In the rows, zero is written as 128.
One turn moves each row of this set onto another row. After a few examples, where does it send each row asked below?
q577: [ 92 128 108  83 127 138 117 152 158  93 140 124 124 115 150 118 122 138
 145 164 143 136 107 107 143 129 101 114 118 159 102]
q177: [135 116 137 134 171 113 143 116 112 140 170 144 112 123 107 148 135 119
 154 101 115 139 124 122  95 108 129 138 118 145 112]
q554: [142 123 115 152 126 106 155 159 140 116 155 105 101 126 113 116 110 111
 177 143 122 120  97 154 116  85 137 142 141 128 130]
q702: [133 120 160 111 144 123 175 127 108 125 119 124  96 105 114 136 128 113
 181 136 121 111 155 127 132 122 122 136 122 117 114]
q998: [132 105 150 128 177 105 148 126 112 141 158 135 110 130 111 140 131 118
 168 105 115 133 119 117  95  99 124 124 113 139 111]
q382: [ 86 139 139 103 104 143 132 145 148 131 120 110 122 119 144  85 140 114
 122 131 167 121 119 112 161 106 125 100 133 144 121]
q246: [ 88 146 121 121  95 143 116 139 146 129 135 119 129 111 129  83 135 116
 144 128 156 111 134 127 164 112 136 115 126 161 129]
q209: [136 120 143 122 174 116 153 116 113 142 164 142 108 126 116 151 142 116
 131 102 124 150 116 113  91 110 127 134 124 136 107]
q579: [ 94 130 104  89 125 136 111 150 156  93 144 129 127 112 145 117 119 138
 153 164 139 132 112 111 143 129 106 118 115 164 104]
q844: [143 137  95 149 117 126 154 151 149 120 168 110 103 116 120 129 127 110
 137 136 137 142 104 158 119  99 145 158 154 127 134]
q466: [132 106 154 117 180 109 157 124 115 143 154 133 107 132 120 146 137 116
 144 104 124 144 112 108  93 100 119 121 120 130 107]
q137: [141 130 113 129 127 126 171 157 153 124 151 100  96 124 136 131 131 107
 114 139 148 152  89 141 117  93 133 143 160 109 127]
q213: [137 110 127 132 136 113 172 169 152 122 140  90  98 133 135 118 119 108
 151 142 141 134  88 141 120  78 128 127 149 106 130]
q59: [148 146 101 150 118 122 154 145 141 117 167 115 101 116 115 129 125 111
 137 139 131 138 100 156 111 101 143 160 152 131 128]
q89: [137 137 152 104 138 136 179 116 110 126 126 134  95 100 118 148 141 112
 141 131 130 129 152 123 127 136 126 148 134 117 111]
q453: [ 91 121 129 116 143 130  98 124 128 130 153 140 135 119 127 113 138 132
 142 112 135 116 141  98 132 107 117  99 105 181 102]
q886: [ 91 127 127 110 141 136 104 119 129 131 153 142 133 116 132 120 146 130
 118 111 141 128 136  95 128 113 116 102 112 178  99]
q267: [ 89 151 125 110  96 149 124 136 149 131 133 120 125 111 138  90 143 114
 116 127 165 123 128 120 160 117 134 115 135 154 123]
q572: [ 93 133 103  86 124 139 113 149 156  93 144 129 126 112 148 119 123 138
 144 163 142 135 110 110 141 132 105 119 118 163 103]
q153: [138 116 109 151 125 114 154 163 149 119 157  98 103 123 119 118 114 111
 174 140 130 124 105 157 123  84 136 142 141 123 137]
q148: [145 139 119 128 129 120 174 151 146 120 150 106  93 125 133 131 130 108
 113 142 144 151  83 138 108  96 132 142 159 112 120]
q767: [138 133 145 117 135 131 169 118 107 125 132 136  98  99 109 143 134 114
 168 132 121 118 162 132 130 132 130 152 127 126 115]
q654: [134 123 164  98 147 128 185 125 110 126 113 122  92 108 124 143 136 112
 153 135 130 123 145 118 128 126 119 133 131 109 109]
q906: [ 90 121 139 101 148 132 111 124 132 132 143 135 130 123 140 118 145 129
 118 114 146 128 128  88 128 106 109  90 111 169  96]
q479: [ 85 131 138 113 105 136 124 148 147 130 121 109 126 119 136  78 130 115
 150 131 158 108 127 120 163 101 127 100 124 151 127]
q323: [ 88 113 142 107 150 126 108 130 130 131 141 132 133 123 135 111 138 130
 139 114 140 117 133  92 131 100 109  87 105 173 100]
q10: [141 117 134 131 136 106 174 166 145 120 137  94  95 135 132 118 116 109
 152 146 136 132  82 138 112  78 126 125 147 110 124]
q105: [ 93 125 109  86 126 136 114 154 158  93 140 125 124 115 148 114 119 139
 154 164 141 131 109 109 143 126 103 113 115 161 104]

q267 -> q382
q654 -> q702
q453 -> q886
Now find these:
q59 -> q148
q213 -> q153
q572 -> q577
q466 -> q998

